One turn sends every row of this set to another row. A few are shown first. Where does it send the rows asked after them?
k_75: [ -9  41  19  -7  -1 -38 -12  16 -14 -12  16  -7  10 -21  -1 -14   7  -3
   5 -25  19   6  11   2 -11 -31   5  -7 -29  22 -14 -35   8   3  25 -15
 -17 -20   8]
k_852: [ 19 -20 -10   3 -12  21   2   3  -4  12  32 -12  -2  34   0 -10  -3 -25
 -13  11 -42  -1 -17  -2  -6   4 -22  30 -15  24 -45 -22   1  14   1 -27
  15  17  48]
k_556: [ -6  18  29   9  -6 -33  12   4 -12 -15   1  -8  15  -5   6  -6  22   4
   7   2  39   6  17  -1  -1  -4  11  12 -24  19  -7 -16   7 -11   6 -24
  -2   9  -9]
k_537: [ 30  13  -5 -17 -14 -14 -10  16 -12 -11  16 -40  -4 -15  -4 -44  14  -8
   3  10   5   5  39  -7 -11  15  22  45  -8  45 -33 -36  21  21  30  -3
   8  -8   6]
k_16: [ 15   0  10   7 -13  14  17  -1 -14 -21  -9 -45  12  -5 -19 -40  -5  14
   5  -6  -5  -2  31   3   2 -10  16   1 -27  52 -34  -1  -3   1  11 -23
 -21 -21  40]
k_111: [ 20  13  10  -8 -33  19  -3  -2 -20 -10   0 -35  10 -11 -21 -38  -7  22
   1  -7  -6  -4  24  -2  -2  -6   2   7 -20  68 -35   7  -3   5  14 -23
 -32 -18  41]
k_718: [ 22  36   8 -19 -23  19 -11   9 -14   5  23 -10  -2  -1   7 -26 -17  15
   2 -26 -13 -12   2  -3   1  -1 -32  14 -17  69  -9   2 -11   1  18 -27
 -41  -3  38]
k_859: [ 34 -11   3   4 -10  15  -2   4  -9   3  12 -39  -6  20   4 -22  -1  10
 -13 -16  12  -8  25 -33 -10  30 -10  27 -21  45 -51  12   8  23   7 -38
  -8  26  18]
k_198: [ 26  18  -1 -19   4  12 -18  17 -37  22  23 -17 -14   9  17  -3  25 -11
   3  22 -28  19  26   3   8  -1 -12  43  22  42 -16 -10  20  -6   8 -16
  -2   8  25]
k_627: [ 11   4   5   6 -30   7 -25  -8  -1   2  41 -27 -20  16  -5  -9   3  -5
  17  -4  -4   1  34   2  12  24 -24  33 -21  31 -13 -36  -8  11  -4  15
 -18  20   7]
k_169: [ -3  24  20  11 -15 -29 -11  12  -7   4  27  13  -5   0  12   2  43 -20
  -8  -4 -16  -4   4  14  -8 -21 -14  33 -21  10  -9 -48 -13  11  -7 -13
  10  17  17]
k_653: [-10  -9 -17  30   0 -16  23 -16   1  -3  -3 -37  25  19   5  -6   0 -14
  14 -29 -13  -5  10  25  -5 -35   4  24 -15  11 -25  -3   6   0  12  -7
  -4 -12  24]
k_92: [ -9   4  32   6  -3 -34 -10   1 -15   2  15   0  13   3  27  -5  13  -3
 -10 -16  36   9  35 -15  -9  -8 -13  17 -29   8 -18 -23   1   8  16 -22
  -9  -1  -8]
k_881: [  0  -5   6  11   5 -18  21 -22  19  -1  17 -23  14  12  14 -10 -12   1
  -2 -25 -29  -8   4   4   8 -29 -26  53 -27  19 -39 -11 -20  -3  21 -23
   9   2  20]
k_674: [  6  -7   8 -18  -1 -40 -29  11 -22 -13  30 -14   3   8   7   2  22 -28
  -2   4  15  14  14 -25  -2 -12   6  19 -35   3 -34 -42   6   9  -2 -24
  14   3   0]
k_321: [ 20  -1 -41  16  17 -21 -12  -1 -11 -14   8 -29  22  -7  13 -18   2  -7
  14 -34  -6   3  24 -17   8 -38 -18  43 -30  27 -32 -15   0   0   9 -37
   7 -22  32]
k_246: [ -4  28  16  -6   1 -39   3  15 -13   6  20   5   6  -8  18  -2  35 -15
 -18 -12  -9  -6 -15  18 -24 -38  -2  15 -10  14   3 -39   8   7  22 -21
  -2   7  19]
k_90: [ 38  12 -27  -1 -17  16   6  19 -18   2  15 -22  -1  -7   7 -36  18  13
  -8 -13 -38  -4  -2  24 -27 -14  -1   7  -6  50 -21 -16   8  12   3  -1
 -18  23  61]
k_94: [ -4  46  28 -13  13 -17 -16  33 -19  -8  16   2  -4 -22   3  -6  13  -5
   9 -11 -11  15   8  14   3 -24   7   3 -15  18 -14 -29   8 -19  11 -24
   0 -10  19]
k_298: [  0   8  11 -15   6 -36 -30   3 -19  11  37  10   3  12  19  19  14 -31
 -12 -10   6  11 -10 -20  -5 -21 -16  19 -24   6 -14 -31   4   6   6 -32
  -3   8  12]
k_233: [ 25  21   4 -11 -15 -13   7  -5 -17 -20  11 -40 -14   8 -21 -11  11   2
  20  -1   0 -13 -22  14   5   3  13  27  19  54   6 -27   4  -2   7 -13
 -15  20  16]
k_116: [ 29 -10 -12  15 -10   7  -2  -7  -7  -9  11 -30  -5  13  -1 -21  -4   4
  -8 -13  10  -1  33 -39  -1  15 -16  38 -39  38 -55   3  10  20 -13 -43
   0  18  17]
k_119: [ 17  30 -39  15  13 -18   4  -3  -6   8  30 -22   7   8   8  -2  -4  -9
  11 -27 -28   0  10   2  -1 -22  -9  22 -33  16 -38   1  18 -16  35 -38
  24 -12  25]
k_61: [ 29  28 -35  11 -10  11  17   7 -19  -6  17 -12  -3 -15  -2 -28  17   4
   0 -13 -45   0  -6  26 -20 -18   4   6 -11  48 -25 -10  16  -3  -2 -17
  -6  16  55]
k_300: [ 24 -15 -23  -5 -28  28 -15   0  -9  15  32 -13   0  25  -8 -14  -5 -26
  -8  13 -21  -2 -26  -4 -20   9 -14  28 -14  35 -40 -12  12  27   5 -21
   2  17  43]
k_11: [ 19   7   9 -24 -11   6  19   9 -17  10  11 -32   7  25  22 -25  -8   7
 -14  -6   8  -8   7 -16 -25  16   4  16  -2  51 -34  23  28   9  35 -29
 -23  12   8]
k_444: [ 21  -3 -10 -14 -23  12 -17  19 -17  10  20 -13   4   4  33 -41  13  -9
 -18 -20 -30  -7  18   6 -34 -16 -15  36  -7  48 -24 -25  -4  41   5   5
 -30   3  45]
k_916: [ 25  -9 -37 -10 -38  -3 -16  -1 -21  -1  32 -27   7  34   0 -20   2 -26
   4 -13  13 -16 -15 -15 -29  11  -4   7 -23  44 -23 -17  13  39  13 -14
 -21   6  22]

k_674 -> k_169
k_298 -> k_246
k_119 -> k_653
And these:
k_111 -> k_859
k_11 -> k_916
k_198 -> k_233
k_16 -> k_116

One turn sends every row of this set to another row. A few are shown first. Where does it send the rows asked after them?
k_957: [-31  15   6 -22 -18  -7 -17  -4  10   3 -13  -4 -19 -32   6 -13]
k_912: [ -1 -11   9  -2  -4  -4   2 -23 -29   1 -14 -25 -17   4   0 -30]
k_580: [ -7  25   1   9  22  -9   6 -13  32  15 -33  -5  13  18  -8   3]
k_390: [-21  33   1 -22  17   6 -10 -15   0   6  -8  18 -13  36 -15 -22]
k_87: [-26  -7  17  -2  -5   0  14  -1  -5  12  19   3  -4  42  -7  24]
k_266: [-27   8   6  -8 -12   5 -13  -4 -10   7  21 -10   0  47  11  22]
k_807: [-20  17  -5   3   6  -5  25  16  22  21 -20 -10 -16  30 -21  -5]
k_421: [ 10  39  -4   3  -1   2   3 -19  19  14 -28  -9   9   9 -21  16]
k_619: [  7 -18  -6  18  21   5  -2  17   2  -5 -17 -18  -7  -9   5   8]
k_584: [  4  42  -3  -7   5  11  -4 -34  20  11 -29   3  10  15   0  12]
k_959: [-32  -3   5  -3 -16  20 -14  -5   7   0 -28   0 -16  37  30  25]
k_164: [-37  20   1 -38 -13  -8  -3 -28 -11   4  -5 -10 -18  19  -3  30]
k_760: [-11  -7  14   2 -24  11   0   3  17   1 -25  13 -28 -13  10 -25]
k_662: [-27   6  -3  -8 -22  -4   1   0  23   7 -24 -14 -23 -12  26 -23]
k_780: [ 20   2  -5  -4  14  20 -22 -14 -22 -15  -4   3  -9  -4   2   1]
k_908: [-32   5  12  -3 -12   7 -18   4  -7   7  18  -8   4  36   7  31]
k_247: [-11   9  -1  -9 -27  -3 -23  -3   7  -4 -14  -7 -25  -7   5 -37]
k_281: [-30   6   6  -2 -14   0  -3   4  -4  11  18 -18   1  40   6  31]
k_47: [-11  30   9   3  26  -6 -13 -14  24  10 -28   9  17   4 -16   8]
k_507: [ -8   1   3   3 -30  -1 -19  11 -10  -4  -9 -17 -23  28 -27  21]
k_612: [  6  33   4  12   2  17 -12 -14  23   9 -36   4  14   9  -7  17]
k_906: [ 13  -2 -21  -4  14  11  20 -19  -1  -1 -15 -22 -14  13  28   0]
k_871: [-20  29   6   4  -8  30 -26  19   8   9 -21  10  -5   4 -16  20]
k_252: [ -4  -1  -5 -10  18   7  10  -7  -6   3 -10 -14  -4 -32   4  33]
k_697: [ -8   6   8 -16 -26  -8   9  -7   7   5 -11   2 -31 -21 -15 -23]
k_582: [-22  37 -12 -15 -10   3  21   3  15  26 -17 -22 -15  15 -18  17]
k_680: [-29   2  20 -20   1 -15 -21  -8 -16  -6   0  12 -17  18 -34  14]
k_629: [  3  31   3   5  22  -7 -12 -19  20   5 -27   5  12  24 -15  -9]
k_155: [-23   7   9 -25 -16   3   9 -23  14   5 -19  14 -26 -17  17 -23]
k_622: [  9   6 -18 -17  25 -15   8 -18 -14  -1   3 -24 -11  -2  -6  -5]
k_458: [-19  -3   3 -16  -4   3  10 -34 -20  10 -20 -29 -12  -5  28 -15]
k_564: [ -7 -13  15   9  -8  20 -22 -12 -24  -3 -25 -14  -9  -7  20 -16]
k_428: [-13  -8  11  -2 -10  -3   0  -8 -25   9 -15 -32  -9 -27  -8   1]
k_442: [-51  -8  12 -18   8  -8  15 -10  12  11 -20   1 -14  21  13  29]
k_466: [-41  17  17  -3  19  16 -10  15  17  14 -23  23  -3   3  -9  13]
k_244: [-29  -9  23  -1  -2   7   2   0  -5   8  17  13   0  38  -1  26]
k_91: [-11  -1  -5 -14  35  12 -13 -20  -6  -7 -12   4   0  -7  33   3]
k_178: [-19 -24  14   9  -1   5  13  -7  -9  11 -29 -25 -11 -15  20  -6]
k_608: [-25  -9  21 -13   7   7 -12 -27 -27   3 -16  -6  -6 -24  12  -8]
k_210: [-15 -15   6   7  -6  -2  -2   2   2  -6 -19   0 -25  56   0  -7]
k_667: [-17  41  -9 -18  -3  26 -12 -17   6   9 -19   7 -12  40  11  -9]
k_314: [-24  -3  18  -8  -1   3   6 -10  -9   7  21  10  -5  47   0  17]

k_807 -> k_667
k_564 -> k_178
And these:
k_91 -> k_252
k_580 -> k_584
k_957 -> k_697
k_908 -> k_87
k_959 -> k_442

